In the rows, 128 means zero.
which system made each run:
F, path 1 (9 x 22):
[[104 124 184 152 119 128 116 115  50 159  80 109 123 129 110 135 139  98
  121 112 176 126]
 [122 115 165 118 134 123  75 105 117 141  93 120 114 131 111 166  99  90
   54 128 157 142]
 [111 159 142 130 130 130 127 127 170 147  74 109 108 131  79 117  73 108
   76 106 155 132]
 [115 165 164 150 138 121 168 122 126 152  60 115 130 113  87 136 136 118
  126 126 183 143]
 [128 138 168 117 163 112 125 117 130 128  84 153 136 112 106 176 144 131
   93 158 171 174]
 [137 152 138 110 174 127 131 139 170 122  89 165 117 119  84 133  95 142
   83 156 136 154]
 [156 166 139 136 182 133 173 152 149 123  86 149 126 105  68 120 125 131
  142 148 138 129]
 [178 163 159 119 172 121 146 142 135 102 115 156 145 106 101 173 164 128
  151 158 146 134]
 [176 167 143 106 149 131 115 143 176  97 129 170 140 121 122 159 124 157
  132 168 118 133]]
N, path 2 (9 x 22):
[[158 142 123 148 103 160  99 140 132 162 129 144 160 118 167  99 122 123
  176 160 129 115]
 [157 134 138 129 131 131 128 135 105 138 135 164 165 104 155 142 182 145
  178 168 137 155]
 [120 109 149 143 174 132 137 157 125 117 148 188 125 140 138 103 156 146
  152 152 133 156]
 [141  87 141 159 165 143 104 149  96 134 121 164 115 146 135  99 101 129
  127 168 107 110]
 [179  89 140 152 163 136 115 117  94 136 109 128 129 116 125 154 136  96
  125 170 116 113]
 [154 103 166 167 158 126 140 115 164 125 123 134 113 133 134 155 157  88
  112 143 146 153]
 [114 109 187 178 106 129 127 106 158 139 111 138  98 151 163 118 121 135
   97 140 126 152]
 [126 114 178 147  93 121 131  93  69 135 104 124 100 125 141 131 143 162
  104 137  98 137]
 [119 123 174 120 149 106 145 121  77  99 117 126  94 130  88 152 153 135
   98 105 128 136]]
X, path 3 (9 x 22):
[[110  59 145 150 176 108 155 104 107 127 114 130  94 134 121 146 148 117
   74 143 120 167]
 [134 122 109 114 153 152 131 150 141 122 147 134  81 126  80  67  98 116
  101  89  75 129]
 [138 186 149 127  80 126 142 112 119 124  87  86 113 119  96 132  95 147
  120 107 107  84]
 [ 94 110 159 148 141  97 144 101 128 130  81 109 116 139 119 176 123 119
   77 136 167 141]
 [ 95 107 107 113 157 132 120 139 173 133 138 144 100 141 107  95  99 117
   76 108 127 167]
 [130 185  99  92  94 131 132 132 152 133 109 115 134 111 100 108  89 162
  121 113 106 116]
 [103 161 140 110 124  98 136 116 103 130  76 113 157 121 114 180 126 149
  122 143 178 124]
 [ 90 101 130 105 160 126  81 142 127 134 133 159 134 144 129 135 115 106
   92 126 174 162]
 [146 152  84  90 110 156  78 143 165 144 147 136 148 115 131 107  88 121
  124 123 111 129]]
Y, path 4 (9 x 22):
[[ 96 131 148 130 123 113 148 135 157  99 148 144  97 152 132 112 128 163
  111 109 113 142]
 [ 81 117 129 137 107 106 151 123  89 122 126 115 116 146 141 115 127 163
  130 114 117 115]
 [117 102 122 137 161 107 150 139  85 106 128 118 122 145 117 145 128 132
  136 136 125  88]
 [138 136 138 141 147 118 131 143 145  92 127 125 110 153 116 142  96 134
  124 132 113  77]
 [112 144 140 155  96 117 136 120 163 115 125  97 124 153 150 138 107 129
  132 118 138  95]
 [ 97 126 130 133 119 100 145 120 150 112 146 106 139 147 149 162 154 117
  137 107 167 130]
 [ 99 140 122  90 133  98 130 136 135  92 154 131 133 142 125 159 140 148
  117 108 141 136]
 [107 139 100  91 105 111 115 133 101 109 142 114 138 136 132 138 108 162
  127 117 110 101]
 [146 124  91 121 119 118 126 131  96 121 138 100 150 127 138 156 126 126
  157 137 114  78]]
L, path 5 (9 x 22):
[[159 200 101  63 151 119 116 152 149 118  90 162 176  96  88 167 105 176
  135 172 145 129]
 [180 152  80  95 180 144 132 157 223 115 161 146 153 100 100 147 145  83
  144 128 142 155]
 [150 146 117  72 136 140  82 170 152  79 222 183 142 137 145 124 155 135
  163 107 109 140]
 [172 157 123  98 136 126 113 149 134 101 144 193 169 116 157 151 140 201
  172 200 103 128]
 [202 107 117 146 185 141 147 136 174 124 141 169 154 103 146 158 174 110
  160 196 121 155]
 [165  75 145 149 170 158  97 157 127 107 201 182 112 145 160 101 165  99
  158 139  96 138]
 [168 103 148 156 118 146 105 139  83 123 143 173 126 138 175 101 126 176
  166 187  69  95]
 [193  91 147 196 133 136 151  99 133 140 106 120 125 119 168 150 146 126
  144 194  95 106]
 [131  53 172 206 139 132 129 115 135 122 156 123  90 165 173 122 148  85
  120 131 119 124]]
L, path 6 (9 x 22):
[[ 60 112 105 139 131 105 174 141 126 124 160 118 138 147 139 107 166 124
  166  90 166 143]
 [106 114 100  84 115 123 103 125  39 161 117 134 157 102 128 129 142 143
  130 133 134 154]
 [173 136 132 109 167 133 128 124  96 134  77 129 111  96  60 144 106 123
   87 146 101 126]
 [146 142 116 142 161 138 131 161 168 102 137 105 106 149  84 117  85  79
  128  95 126  70]
 [105 136  85 105  76 123  93 135 164 113 174 103 143 155 172 130  95 136
  137 105 119  93]
 [119 140 117  94  93  91 149  93 153 109 131 123 141 117 161 179 156 193
  107 150 112 166]
 [113 121 140 133 190  98 193 134 132 106 120 148 132 119 105 157 186 132
  137 137 165 172]
 [109  92  93 116 186 145 108 173  69 150 148 160 145 132 106  85 130  93
  158 119 153 131]
 [184 126  92  90 115 160  76 134  74 151 122 131 131  96 110 105  86 134
  119 145  58 101]]
B, path 7 (9 x 22):
[[147 148 110 112 140 132 128 144 115 139  98 176 162 109 137 123 113 196
  153 200 110 131]
 [167 122 104 121 151 144 118 130 148 157 139 144 178  91 141 151 177  83
  160 155 162 174]
 [172 138 166 125 102 155  82 139 113 103 188 142 127 130 154 128 160 110
  172 107 108 111]
 [159 154 162 141 102 136 119 122 135 131 106 164 132 126 159 119 112 194
  136 182  91 127]
 [147 119 144 142 135 133 135 106 169 159 111 152 142 101 152 144 165 119
  114 166 145 203]
 [153 106 190 134 120 145  94 113 103 114 168 139 102 126 137 136 172  95
  117 103 117 155]
 [156 130 183 138 114 137  95 111  89 126  92 145 102 132 130 130  97 162
   96 157  87 110]
 [151 118 132 145 127 139 122 100 157 172  73 117 124 104 122 137 108 107
   78 161 131 162]
 [138 127 165 146 108 148 119 109 144 142 136  98  93 122 113 116 140  69
  105  79 130 145]]
D, path 8 (9 x 22):
[[110  82 146 132 166 118 182 137  40  98 151 143  71 134  92  88 166 156
  128  97  67 131]
 [189 138 124  62 133 125  48 139  50  90 146 157 156 117 130 187 115 161
  134 170  85  80]
 [146  99 110 136  98 140  45 105 203 137 151  83 131 153 170 168  77  49
   73 118 138 102]
 [106 115 150 196 117 101 235 101 173  96 139  53  65 151 114 126 165  99
  127  62 114 109]
 [138 198 145  91  77 104 174 136  66  83 163 143 149 109 134 136 198 225
  217 121  96 109]
 [ 95 123  74  64  42 149  13 124 117 175 168 147 180 131 206 110  95 150
  120 136 128 155]
 [ 54  13  79 144 166 115 139  97 118 158 132  71  74 157 115 106  98  56
   30  71 119 160]
 [162 138 134  97 216  91 205 156  51  35 142 104  93 118  26 177 170 132
  150  93  90  63]
 [196 230 119  65  66 137  27 166 155  81 154 144 192 133 151 182  72 161
  182 152 125  32]]
N, path 9 (9 x 22):
[[ 45 118 101 152 128 114 182 148 162 138 132 141 104 165 134  49 101 178
  130 109 125 140]
 [130 113 103 113  87 145  74 137  26 142 148 105 134 134 138 102  96 127
  151 107  87  61]
 [196 164 109  65 169 116 119 140 120  86 138 122 161  91  80 212 158 105
  139 133 135 111]
 [ 96 129  87 151 171 111 180 150 252 125 121 136 133 153 126 120 110 113
  120 137 174 152]
 [107  96  93 171  53 156 101 112 131 184 145 104 135 149 205  63  96 128
  152 130  96 107]
 [200 164 157  90  80 141 109 116  58 102 163 128 151  84 141 165 201 148
  191 129  86 117]
 [104 168 158 109 212  87 187 171 169  58 133 188 133 143  91 159 160 172
  145 140 177 151]
 [ 52  49  72 166 166 116 116 150 137 155 120 150 118 192 164  64  41 146
   95 155 127 107]
 [219  75  87 130  96 166  73 101  47 154 152  75 129  98 145 136 128  78
  142 135  39  72]]
Y, path 10 (9 x 22):
[[102 128 133 170  90 127 151 120 135 149 100 131 126 147 168  92  99 182
  138 160 110 112]
 [116  62 136 179 147 115 148 118 116 124 150 123 117 153 167 138 160 101
  133 142 132 127]
 [127 130 154 131 163 105 175 132 160  72 145 138  85 141  98 136 145 148
  105 108 103 136]
 [ 72 150 134 138 105 107 160 134 131 124 102 129 116 155 131 101  92 193
  125 130 127 111]
 [ 89  77 126 158 130 110 119 130  82 121 145 117 128 168 166 132 123 119
  139 130 141  91]
 [147 120 145 133 155 106 148 131 125  72 151 107  97 148 103 164 141 113
  119 101 109  88]
 [106 182 131 132 113 103 166 134 165 105  96 107 126 144 109 141  97 166
  129 121 140  93]
 [ 75 115 118 142 108 110 106 134 134 127 139 119 159 169 177 146 110 127
  143 135 176 103]
 [128 107 129 104 124 104 108 123 122  82 187 105 121 148 143 175 157 102
  119  92 125 117]]
F, path 11 (9 x 22):
[[170 165 138 134 112 144 119 135 109 146 109 158 166 104 145 127 142 160
  180 176 123 122]
 [178 141 132  98 122 161  82 137 113 144 148 173 144  96 136 113 145 132
  147 149 103 161]
 [153 165 142  90 115 151  90 153  96 116 149 158 122 118 104  97 116 149
  146 107  91 112]
 [162 154 147 131 115 149  88 149  68 132 123 130 140 127 121 116 106 124
  169 134 118  67]
 [178 140 156 134  94 162  63 124 110 145 135 123 137 115 144 131 125  85
  144 126 124 111]
 [144 175 159 106  58 149  81 114 124 145 129 117 126 114 132 119 117 127
  123  97 119 130]
 [111 170 148 114  69 140  89 126  74 166  91 124 146 116 130 106 103 147
  135 121 147 120]
 [123 123 158 129 115 156  71 130  67 179  95 147 135 115 123 102 114 102
  118 130 151 142]
 [136 133 170 118 127 150  82 126  87 145 110 131  97 121  84 109 106  91
   87  95 128 133]]
X, path 12 (9 x 22):
[[193 124 138 125 141 150 157 117 112 125 136 136 101  85  99 118 174 126
  131 129  65 156]
 [162 133 191 161 165 124 148 139  89  91 105 141  88 141  89 133 123 141
  129 139 102  81]
 [114  86 172 187 123 144 116 114 104 158  94 120  79 152 129  85  91 103
   87 124 115 117]
 [163 126 124 139 107 150 151  93 172 158 108  97  88  94 103 101 122 106
   78 107  78 168]
 [146 175 158 133 156 105 196 127 160  90  81 125  97 116  68 145 124 168
  105 132 112 127]
 [ 60 120 177 149 150 110 136 135  95 130  75 154  92 162 102 101  81 165
   81 133 147 128]
 [111 115 104  93  97 148  85 101 110 182 101 116 108 104 106  86  81 121
   53 107 100 173]
 [183 190 106  73 136 126 131 118 156 123  86  99 138  79  57 177 108 118
   93 126 121 129]
 [ 94 168 186 141 176 104 116 158 149 104  74 151 134 160  95 166  85 128
  111 143 211 102]]
D, path 13 (9 x 22):
[[161  74 149 121 179 141  92 122  64 140 134 143 127 101 110 158 171  66
  111 138 137 160]
 [192 162 199 116 139 152  83 130 134  96 129 139  89 121  80 144 114  96
   95 106 106 111]
 [189 163 150 161  73 141 133  88 167 140  85  89 122 108 143 146 102 134
  120 158  85  95]
 [124 140 138 162  65 125 169  84 134 170 114  81 155  98 165 144 195 105
  166 120 162 161]
 [ 92 164 163  91  85 138 143 121  87 148 143 143 118 100 109  86 184 146
  137  71 142 200]
 [133 135  99  69 107 148  87 124  61 163 100 141 123  90  95  87  86 165
   84 134  75 152]
 [152  88  75 113 154 137  93 110  84 174  80  78 144 101  91 161  89  56
   83 139 140 106]
 [141 174 157 134 155 114 155 134 147 104  95  79 117 122  53 173 127  60
  124  78 180  92]
 [141 246 147 123  79 122 169 137 186 110  91 114 138 114 100 125 107 181
  168 119 131  93]]
B, path 14 (9 x 22):
[[ 76  63  60 104 168 118 126 142 152 132 171 154 119 151 144  91 110 138
   91 123 113 170]
 [113 109  89 111 127 126 165 128  18 152 132 101 139  99 105 104 174 129
  170 104 112 127]
 [163 155 125 132 159 104 140 146 101  91 102 100 160 131 104 202 123 116
  172 149 157  41]
 [135 108  65 138 131 134  97 148 226 119 164 126 147 164 174 128  74 108
  125 152 119  94]
 [ 95 123  77 133  64 139 179 118 143 159 172 115 130 114 171  54 169 162
  173 100  89 172]
 [118 162 181 139 135  86 211 126  81  82 120 129 138 121 117 172 215 178
  187 129 156 126]
 [130  77 141 128 204  94  83 146 141  68 149 173 138 176 159 210 112 131
  100 185 150 103]
 [143  36  34 103 114 154  79 111 107 176 174 127 134 121 178  91 110 123
   99 152  48 155]
 [189 147 116 156  90 144 210  95  63 158 104  65 133  59 103 117 200 121
  199 120  81 111]]

runs to name:
path 15 (2 x 22):
[[152 144  56  92 162 127 162 138 131 146 106 128 167  81  96 140 138 134
  143 157 125 146]
 [123 153 120 127 140 159  90 165 119 160 118 134 156 126 106  96 101  72
  161 111 181 104]]

D
path 16 (2 x 22):
[[158 121 132  96 148 126 130 106  95 122 119  85 101  94  64 167 150  71
   83  82 119 144]
 [189 208 137  96  94 143 121 129 119 111 113  91 127  94  73 144 110 117
  143  95 102  74]]

D
path 17 (2 x 22):
[[136 144 154 143 130 139 122 140 129 119 113 123  92 144  96  97  85 125
  113 110 104  91]
 [139 137 127 148 115 110 149 106 126 129  91 107 142 126 144 163 123 154
  132 165 127 104]]

D
path 18 (2 x 22):
[[ 87 120 141 128 143 121 112 148 103 123 117 153 114 154 120 106  92 153
  111 131 131 114]
 [124 103 136 145 116 131 108 129  86 125 136 102 102 150 126 115 105 104
  118 105 107  83]]

Y
path 19 (2 x 22):
[[151 103  83 111 119 107 150  97  68 131 121  85 146  96 129 179 158 133
  130 144  98 116]
 [169 136  74 116 184 123 158 157 168 108 124 145 151 117 107 145 115 137
  151 171 110 106]]

Y
path 20 (2 x 22):
[[107 123 136 142 107 117 141 135  59 122 141 113 138 141 148 124 150 143
  174 117 130  92]
 [129  99 124 136 132 123 108 107  94 156  87 117 143 121 140 158 111 120
  100 167 139 123]]

L
path 21 (2 x 22):
[[131 127 108 153  72 121 161 108 109 130 144  73 130 129 159 128 148 135
  166 111  99  89]
 [138 132 125 139 171  97 180 135 140 102 118 130 154 127 127 187 170 138
  162 162 159 122]]

Y
path 22 (2 x 22):
[[136 131  96 118  96 121 154 110 106 141 124 111 143 102 145 127 146 165
  142 142  95 136]
 [115 118 108 103 112 135  95 131  89 154 147 118 152 115 137 127 146  95
  139 106 151 144]]

D
path 23 (2 x 22):
[[141 110 126 165 131 129 152 119 175 122 128 114  98 144 138 116 105 127
  109 137  93 114]
 [111 136 122 158 125 120 194 123 147 138 105 106 108 124 113  97 132 145
  135 118 116 134]]

X
path 24 (2 x 22):
[[144 125 181 153 144 119  98 126 213  91 158 157 130 162 172 182 145 103
  118 149 166 144]
 [ 84 107 137 152 125 136 137 150 167 137 167 194 128 154 186  65 150 173
  155 144 130 182]]

L
path 25 (2 x 22):
[[124  97  70 157 113 100 182  92 186 137 103  86 126 133 160 147 103 156
   98 168  91 120]
 [ 95 113  47 116 132 116 188 125 164 152 151 106 157 104 137 115 177 118
  154 112 149 183]]

F
path 26 (2 x 22):
[[157  64 101 132 188 130 133 127 119 115 128 128  91 129 102 130 101 112
   79 148  70 117]
 [138 155 129 155 131 150 155 147 132 141 107  96  98 123  73  76  97  91
  138  84 121  91]]

X
path 27 (2 x 22):
[[138 100 197 131 146 119  80 131 103  93 158 193 123 155 170 164 157 149
  124 166 132 147]
 [169  81 120 106 120 141  73  99  84 155 122 156 136 102 160 143 125 147
   87 186  75 164]]

B
path 28 (2 x 22):
[[155 149 192 115 152 133 126 138  91 107 127 175 121 111 105 139 174 143
  142 134 134 157]
 [148 138 143 155 172 154 112 170 124 145 104 164 146 134 114 101 105 105
  167 162 159 102]]

L
path 29 (2 x 22):
[[127  81 115 148 160 112 167 120  98 123 125 136 117 127 136 132 151 150
  126 162 100 137]
 [138  77 113 152 166 126 148 131  76 129 130 119 116 131 119 123 136 108
  134 139 107 105]]

L
path 30 (2 x 22):
[[ 96 162 131 113 100 111 153 138 126 114 133 147 125 136 135 102 127 203
  145 123 109 132]
 [109  85 115 141 121 113 124 120  66 131 126 125 138 141 165 140 127 154
  137 160 117 106]]

Y
path 31 (2 x 22):
[[129 127 127 144 151 141  86 156 141 137 126 131 158 145 137 143 103  69
  152 137 188  91]
 [ 92 141 177 168 142 108 161 135 189 104 110 134  94 164 120 124 110 136
  105 116 156 127]]

D
path 32 (2 x 22):
[[ 91 102 106 113 112 107 138 104 106 137 115 107 119 125 129 137 120 149
   83 125 112 149]
 [112 128 120 123 149 106 175 124 102 121 101 106 107 120  84 134 132 136
  107 110 122 126]]

L
path 33 (2 x 22):
[[153 165 143  86  99 143 120 141 137 124 170 191 151 101 153 110 183 179
  171 141 109 189]
 [193 163 180 133 162 142 127 146 111 123 116 185 161  96 121 153 181 134
  181 179 151 148]]

L
